Which row each row swaps with, under one turn or mirror
The rows were stretched afterwards, more along some directions than others.
j216: [-2.02  1.67 -1.82 -2.75  0.03  2.25 -1.93  2.77  0.53 -2.10 -1.49 -0.10
  0.05 -2.74 -0.19  0.04 -1.44]
j383: [-0.27 -0.25 -1.30  0.24  0.20  1.12 -0.79  1.41  3.39 -0.91  2.85 -0.43
 -1.31 -0.86  2.96 -1.96 -0.10]
j757: [-0.78  0.43 -1.70 -1.25  0.52  0.29 -0.53  2.95  0.65 -0.95  0.99 -0.89
 -2.71 -1.54  1.98 -0.55  1.29]
j21: [-2.34  2.74 -0.49 -1.14 -0.88  1.60 -1.71  2.66  2.92 -1.57 -1.17  1.74
 -1.55 -1.76  1.77 -0.96  2.15]
j787: [ 0.07  0.10 -1.54 -1.41  0.51  0.74 -0.97  2.37  1.28 -0.53  1.15 -0.20
  0.41 -1.87  3.10 -1.67  0.38]
j748: [-2.33  1.79  0.54 -0.13 -0.39  1.45 -0.95 -0.69  2.02 -0.87 -0.53 -0.28
 -1.21 -1.82  2.25  1.45  1.23]
j867: [-0.35 -0.37 -0.26  0.69 -0.09  0.35 -0.01  2.30  0.06 -3.08 -0.37 -0.84
 -2.30 -1.76  0.45 -0.91  1.38]
j825: [-0.69  0.87  0.05 -1.91 -0.37  1.98 -1.99  3.38  1.83 -0.89 -1.66  0.99
 -0.25 -2.35  2.45 -1.28  0.15]
j253: [-1.59  1.68  0.50 -0.44 -1.59  2.43 -2.65  0.92  4.41 -0.93 -0.88  0.39
 -0.70 -1.10  3.43  0.08  1.00]
j123: [-1.52  0.36 -0.14 -0.52 -1.07  0.24 -1.21  3.13  0.73 -1.70  1.02 -0.18
 -0.32 -1.62  1.91 -2.40  0.63]
j254: [-1.97  0.50 -0.69 -1.27 -1.11  0.68 -1.27  3.98  0.88 -1.74  1.01  0.27
 -0.19 -1.57  1.57 -2.37  0.22]
j760: [-0.74 -0.78  0.08 -0.29 -0.48  0.38 -0.77  0.60  3.01 -1.10  0.36 -0.69
 -0.69 -0.92  1.03  1.19  0.25]
j869: [-2.58  1.86 -1.59 -2.80  0.11  3.00 -1.32  2.26  0.65 -1.73 -1.32 -0.21
 -0.34 -2.04  0.69  0.46 -1.80]
j803: [-0.66  0.16 -0.71  0.42  0.02  0.89 -0.08  2.38 -0.12 -3.09 -0.71 -0.82
 -2.02 -1.68  0.20 -0.47  0.86]
j898: [-1.02  0.98  0.13 -1.40  0.11  1.01  0.45  2.13 -0.51 -1.28 -1.34 -0.22
 -0.54 -1.53  2.14  1.15  0.21]
j329: [-3.70  0.94 -2.05 -2.19 -1.22  2.89 -0.30  4.18  3.26 -1.01  1.24  0.23
 -2.23  0.76  1.84  0.72  0.05]
j85: [-3.84  1.19 -2.21 -2.53 -1.11  3.09 -0.87  3.83  3.98 -0.99  0.58  0.40
 -2.59 -0.16  1.97  0.95 -0.06]
j470: [-0.99  0.09 -1.03  0.58  0.08  0.74  0.24  2.25  0.58 -2.87  0.12 -0.58
 -2.14 -1.34  0.19 -0.57  1.03]
j877: [-2.07  2.23 -1.01 -0.76 -0.79  0.66 -1.24  1.96  1.99 -1.56 -0.11  0.74
 -2.52 -1.06  1.34 -0.05  2.77]
j828: [-1.69  0.18 -0.95 -1.51 -0.61  0.28 -0.95  3.92  0.76 -1.62  1.21  0.21
  0.08 -1.72  1.27 -2.29 -0.30]
j72: [-2.17  0.32 -1.14 -1.48  0.40  1.25  0.04  2.50  0.85  0.82 -0.23 -1.41
 -0.75 -1.55  2.67  0.72  0.34]
j174: [ 0.06  0.38 -0.01 -1.60  0.25  2.32 -1.26  3.03  1.80 -0.98 -1.36  0.41
 -0.19 -2.22  3.22 -1.05 -0.15]
j119: [-1.38  1.05 -1.20  0.32 -0.71  1.00 -1.19  0.15  2.87 -0.93  0.12 -0.39
 -1.02 -0.61  1.21  1.23  2.61]
j205: [-2.26  0.62 -1.19 -1.29  0.20  1.39 -0.21  1.60  0.93  1.17 -0.43 -1.38
 -0.56 -1.22  2.07  1.38  0.54]
j766: [-1.65  1.23  0.59 -0.74 -0.07  1.57 -0.12  0.39  0.89 -1.05 -0.80 -0.11
 -0.65 -1.85  2.65  1.23  0.31]
j632: [-1.89  1.19 -1.80 -3.07  0.50  2.33 -0.93  3.14  0.22 -2.17 -1.88 -0.20
 -0.37 -2.52  0.50  0.43 -2.03]
j738: [-2.17  1.17 -0.89 -2.08  0.45  3.53 -0.17  1.63  1.94 -1.63 -1.88 -0.44
 -1.35 -1.79  2.03  2.05 -2.06]
j293: [-1.60  2.10 -2.01 -0.64  0.77  0.89 -2.24  0.19  2.18  0.16 -0.60 -0.62
 -2.19 -2.52  1.19 -0.47  1.89]
j455: [-1.72  1.15 -0.73 -2.25  0.53  2.92 -0.57  1.73  1.59 -2.10 -1.78  0.01
 -1.07 -1.85  1.23  1.20 -1.92]
j29: [-2.23  1.80 -0.85 -2.52  0.22  2.93 -1.00  2.02  0.84 -1.80 -2.56 -0.05
 -0.29 -2.17  1.45  1.29 -1.59]
j665: [-3.10  1.35 -2.77 -1.02 -0.62  3.22 -0.16  4.06  1.49 -1.54  1.50 -0.46
 -1.70 -0.22  1.78 -0.57  0.42]
j215: [-0.35 -1.00 -0.83 -0.59 -0.17  0.08 -0.44  2.76  2.24 -1.06  2.91 -0.08
 -0.33 -0.84  1.95 -2.74 -0.47]
j106: [-4.26  1.66 -2.39 -1.28 -1.20  3.34 -0.22  3.50  2.85 -1.57  0.91  0.27
 -2.12  0.14  1.76  0.39  0.75]
j538: [-2.51  0.76 -0.79 -1.53  0.23  1.47 -0.27  2.29  0.93  0.81 -0.95 -1.23
 -0.44 -1.66  2.56  1.23  0.08]
j751: [-1.23 -0.48 -0.74  0.70 -0.09  0.83  0.13  2.14  0.73 -2.80  0.47 -0.90
 -2.35 -1.23  0.50 -0.43  0.99]
j731: [-1.05  1.52 -0.70 -0.29 -1.06  1.65 -1.57  2.32  1.15 -0.50 -2.29 -0.99
 -1.31 -0.31  0.79  1.81  1.27]
j24: [-3.80  1.53 -2.36 -1.97 -1.15  2.93 -0.64  4.15  2.68 -1.34  0.22  0.26
 -2.43  0.18  1.70  0.68  0.96]
j756: [-3.69  1.35 -2.70 -1.87 -0.75  3.35 -0.25  3.80  1.86 -1.50  0.89 -0.23
 -2.35  0.07  1.15  0.35  0.27]
j144: [-1.36  0.16 -2.47 -0.93 -0.04  2.92  0.40  3.86  2.69 -1.36  2.60 -0.64
  0.16 -0.23  4.16 -1.21  0.04]
j880: [-0.59 -1.68 -0.41 -0.99 -0.29  0.77 -0.16  1.89  3.05 -1.41  0.85 -0.33
 -0.99 -0.91  0.76  0.88 -0.46]
j475: [-1.38  1.19 -1.68 -1.06 -0.23  0.33 -1.08  2.48  1.42 -1.23  0.57 -0.19
 -2.98 -1.18  1.23 -0.07  2.04]
j734: [-1.54  1.73 -0.85 -0.51 -1.56  1.69 -2.18  2.02  2.69 -0.23 -1.55 -0.73
 -1.13  0.07  1.05  1.81  1.79]
j726: [-0.17 -1.35 -0.46  0.47 -0.01  0.27  0.39  1.45  2.20 -2.10  1.26 -0.52
 -1.72 -0.64  0.21 -0.33  0.45]
j779: [-2.13  2.36 -1.62 -0.18  0.49  0.94 -2.16 -0.10  2.58 -0.21 -1.02 -0.80
 -2.54 -2.51  1.16  0.12  2.24]
j210: [-1.50  0.11 -0.79 -1.15 -0.47  0.25 -1.54  3.18  0.83 -1.74  1.29 -0.16
 -0.24 -2.04  1.46 -2.49 -0.37]
j913: [ 0.03 -0.90 -1.09  0.12  0.43  0.71 -0.36  2.12  3.09 -1.08  2.88 -0.37
 -1.72 -0.99  3.34 -2.31  0.57]
j18: [-2.07  2.22 -1.89 -0.48  0.60  0.99 -2.12  0.87  2.47 -0.35 -1.14 -0.64
 -2.84 -2.51  1.16  0.00  2.11]
j873: [-1.52  1.26 -2.10 -1.51 -0.47  1.81 -2.05  1.72  3.66 -2.32 -0.24 -0.06
 -0.10 -1.65  0.63  0.53  0.71]
j62: [-0.80  1.01 -0.71 -1.68 -0.09  1.10  0.53  4.12 -0.90 -0.99 -2.42 -0.85
 -0.56 -0.80  1.08  1.75  0.02]
j386: [ 0.21 -0.96 -0.22 -1.12 -0.35  1.98 -0.19  3.55  1.87 -1.56 -1.33 -0.86
 -1.73 -0.74  2.58  1.11  0.23]

Swapped with j867: j123
Swapped with j748: j757
Swapped with j825: j731
Swapped with j383: j880
Swapped with j470: j828
Swapped with j21: j62
Swapped with j766: j475
Swapped with j632: j106

Which row each row swaps with, under one turn or mirror
The rows were stretched afterwards, more along some directions than others.
j125: [-0.56  4.71 -2.39  0.59  0.06  0.86 -2.22  0.01  0.88 -0.17 -0.33  1.18
  0.92 -2.42 -1.73  2.22 -0.16]
j27: [ 0.29  3.89 -1.49  1.11  0.41  0.72  0.33 -0.81 -1.97  0.49 -0.41  0.48
 -1.80 -1.46  0.65  2.52  0.44]
j886: [ 0.78  2.56 -2.69  2.42  0.62 -1.07  0.27  1.78  1.71  1.48 -1.23  2.29
  0.01 -1.98  1.60  1.61 -1.87]
j276: [ 0.02  0.74 -0.16  1.72 -2.14  0.61 -2.16 -1.23 -0.20 -0.53 -0.85  0.27
  1.84 -3.98 -0.96  1.32  1.06]
j313: [ 0.79  2.33  0.37  1.59  1.07  1.01  1.44  0.46 -1.15  0.48 -1.53  0.21
 -1.68 -3.27  1.04  1.95 -2.44]
j56: [ 0.77  2.89 -0.19  2.24  0.63  0.70 -0.37  0.56 -1.00  0.67 -2.20  0.15
 -1.47 -3.24  0.27  2.33 -1.93]
j17: [ 0.83  0.70  1.16  0.90  0.52  0.14  1.46 -0.60 -2.42 -1.01 -2.44  1.25
 -0.05 -4.32 -2.24  0.75  0.43]
j500: [ 1.02  1.82 -2.41  2.97  0.51 -0.53  0.22  1.66  1.72  1.73 -1.77  1.44
 -0.02 -1.94  1.66  1.22 -1.37]
j398: [-0.51  1.59  0.24  0.90 -0.48  0.42  3.03  0.33 -1.85 -1.65 -0.88 -0.07
  1.65 -2.47 -1.62  0.33 -0.35]
j974: [-1.00  2.31 -0.46  2.58 -2.69 -2.34 -0.57  0.02 -0.07  0.64 -0.99  0.73
  0.23 -2.62  1.06  1.97 -0.70]
j614: [ 0.73  3.07 -1.41 -1.01  1.11  1.69  1.31 -0.59 -0.36 -1.24 -0.13  2.59
  1.42 -3.04 -2.68 -0.01 -2.27]
j662: [ 0.20  1.53 -0.38  2.29 -2.54 -2.33  0.35  0.05 -0.83 -0.23 -1.98  1.41
  0.35 -3.42 -0.27  1.60 -1.44]
j627: [ 0.45  1.89 -2.24  2.71  0.71 -0.38  1.56  1.44  1.41  0.93 -1.44  2.15
  0.26 -3.04  1.81  1.01 -1.48]
j116: [-0.23  2.79  0.07  0.21 -1.78 -0.49 -0.76 -0.08  1.23  2.18 -0.46  0.73
 -0.70 -1.14  1.39  2.52 -1.35]
j325: [ 1.65  4.33 -2.38  0.21  0.18  1.20 -0.67 -0.94 -1.98 -0.25 -3.02  3.68
 -0.44 -3.05 -0.63  3.29 -1.80]
j492: [ 1.07  2.37 -0.51  1.78  1.27  1.09  1.12  0.84 -0.95  0.97 -2.05  0.31
 -1.99 -3.31  0.65  2.07 -2.71]
j343: [ 0.22  4.05 -2.25  0.82 -0.72  1.48 -3.44  0.30  0.81  0.66 -0.48  0.83
  1.32 -2.17 -2.19  1.37  0.68]
j578: [-1.24  1.24  0.73  1.64 -1.97 -1.37  0.15  0.11  2.58  1.44 -0.63  0.44
  0.97 -1.23  1.29  1.96 -0.98]
j582: [-0.52  1.65 -0.07  1.08 -0.73 -0.41  2.83  0.13 -1.40 -2.09 -0.84  0.45
  1.51 -2.62 -2.09  0.00  0.12]
j571: [ 1.98  4.05 -2.48 -0.16 -0.13  1.09 -1.26 -0.81 -1.36  0.37 -2.70  3.30
 -0.11 -1.75 -0.92  2.95 -1.93]
j529: [ 1.34  3.31 -1.53 -1.06  1.16  1.82  1.18 -0.21 -0.71 -1.40 -0.12  2.69
  0.28 -3.52 -2.87 -0.03 -2.22]
j820: [ 0.72  2.43 -0.25  1.99  1.15  0.78  0.59  0.47 -0.92  0.96 -2.16  0.45
 -1.85 -3.06  0.90  2.21 -2.27]
j905: [ 0.63  0.60  1.42  1.05  0.32  0.48  1.27 -1.12 -2.50 -0.51 -2.07  1.00
 -0.09 -3.91 -1.46  0.65  1.05]
j846: [ 0.27  4.29 -2.20  0.99 -1.03  1.11 -3.58  0.27  0.52  1.10  0.05  0.21
  0.70 -1.93 -1.54  1.83  0.57]
j268: [ 0.86  0.25 -0.36  2.67 -2.10  1.09 -1.48 -0.40 -1.41 -0.33 -1.72 -0.91
  1.17 -4.02 -0.60  1.39  0.60]
j603: [ 0.44  4.10 -2.55  1.26 -0.80  0.01 -2.86  0.63  2.00  0.36 -0.24  0.95
  1.38 -2.16 -2.05  1.08  0.30]
j907: [ 0.12  1.13 -0.06  2.54 -2.80  1.12 -1.97 -0.83 -1.45 -0.12 -1.73 -0.89
  1.03 -4.22 -0.32  2.01  0.98]
j849: [-0.93  2.87 -0.15  0.64 -1.77 -1.19 -0.32  0.54  1.85  1.49 -0.78  1.55
  0.14 -1.25  0.70  2.30 -1.70]
j118: [ 0.24  1.97 -2.12  3.09  0.52 -1.32  1.34  1.77  2.27  0.15 -1.06  2.60
  0.50 -3.05  0.70  1.28 -0.98]
j385: [ 0.26  4.54 -2.20  0.48 -0.72  1.09 -3.58 -0.76 -0.22  1.16 -0.23  1.10
  1.13 -1.77 -2.41  1.13  1.16]
j788: [-0.74  2.30  0.03  1.04 -1.94 -1.56 -0.54  0.51  2.49  1.20 -0.34  1.12
  0.39 -1.62  0.60  2.37 -1.52]
j496: [ 1.15  4.33 -1.94  0.30 -0.19  1.66 -0.69 -0.76 -2.19  0.24 -1.94  2.69
 -0.84 -2.17 -0.10  3.73 -1.08]
j439: [ 1.22  3.60 -1.19 -0.87  1.35  1.43  1.26 -0.47 -0.88 -1.85 -0.36  2.76
  1.02 -3.71 -3.11  0.23 -2.31]
j228: [-0.63  1.81  0.23  1.12 -0.68 -0.33  2.90 -0.09 -1.29 -1.97 -0.89  0.72
  2.04 -2.39 -1.85  0.17 -0.10]
j729: [ 0.50  2.90 -0.72 -1.22  0.44  1.55  1.21 -0.62 -0.27 -1.07  0.26  2.29
  1.70 -3.00 -2.55 -0.10 -2.20]
j173: [ 1.87  3.87 -2.43  0.40  0.05  1.43 -1.87 -0.42 -1.19  0.29 -2.56  2.64
 -0.21 -2.03 -0.23  3.75 -1.77]
j407: [ 0.35  0.42 -0.58  3.03 -2.11  1.04 -2.05 -0.40 -0.56 -0.39 -1.57 -0.60
  0.81 -4.27 -0.86  1.56  1.13]
j796: [ 0.91  2.52 -0.30  1.97  0.74  0.58  1.20  1.06 -0.55  0.07 -1.99  0.45
 -2.11 -3.17  0.62  2.19 -2.76]
j602: [ 0.50  0.11  1.50  1.02 -0.02  0.17  1.68 -0.87 -2.29 -0.78 -2.04  0.67
 -0.48 -3.99 -1.35  0.65  0.93]
j98: [-1.41  2.28 -0.10  0.08 -0.10 -0.58  0.62  0.06  2.00  1.85  0.49  1.52
 -0.35 -2.12  1.43  1.58 -1.18]
j155: [ 1.38  3.83 -2.40  0.15  0.03  1.45 -1.42 -0.72 -1.77  0.83 -2.28  2.11
 -0.56 -1.33 -0.13  3.36 -1.06]
j714: [ 0.44  1.41 -2.23  2.50  0.69 -1.48  0.87  1.48  2.35  1.13 -1.37  2.16
  0.43 -2.03  1.08  1.08 -1.16]
j390: [-0.66  1.71 -0.33  2.20 -2.90 -2.52  0.41 -0.01  0.30 -0.24 -1.16  1.66
  1.18 -3.93 -0.43  0.94 -0.75]
j890: [ 1.16  3.22 -1.64 -0.76  1.22  1.72  1.50 -0.09 -0.54 -1.22 -0.59  2.37
  0.86 -3.41 -2.81  0.40 -2.76]
j530: [-0.76  1.95 -0.57  1.98 -2.86 -2.19  0.62 -0.05 -0.21  0.08 -1.01  1.60
  0.14 -2.90  0.08  1.53 -1.29]
j629: [ 0.03  3.64 -1.46  1.53  0.10  0.61  1.51 -0.42 -1.50 -0.27 -0.92  0.79
 -1.79 -2.15  0.95  2.67 -0.22]
j433: [-0.15  0.34 -0.13  1.25  0.79 -1.81  2.95 -0.32  2.39 -0.89  0.17  2.53
  0.44 -3.04 -0.13  0.30 -0.06]
j669: [ 0.18  1.04 -0.79  0.99  1.13 -1.22  3.08 -0.40  1.61 -0.87 -0.05  3.31
 -0.27 -4.02 -0.41  0.02 -0.02]

Swapped with j890: j492
Swapped with j886: j173
Swapped with j820: j614
Swapped with j313: j439
Swapped with j729: j56
Swapped with j796: j529
Swapped with j530: j407
Swapped with j496: j118

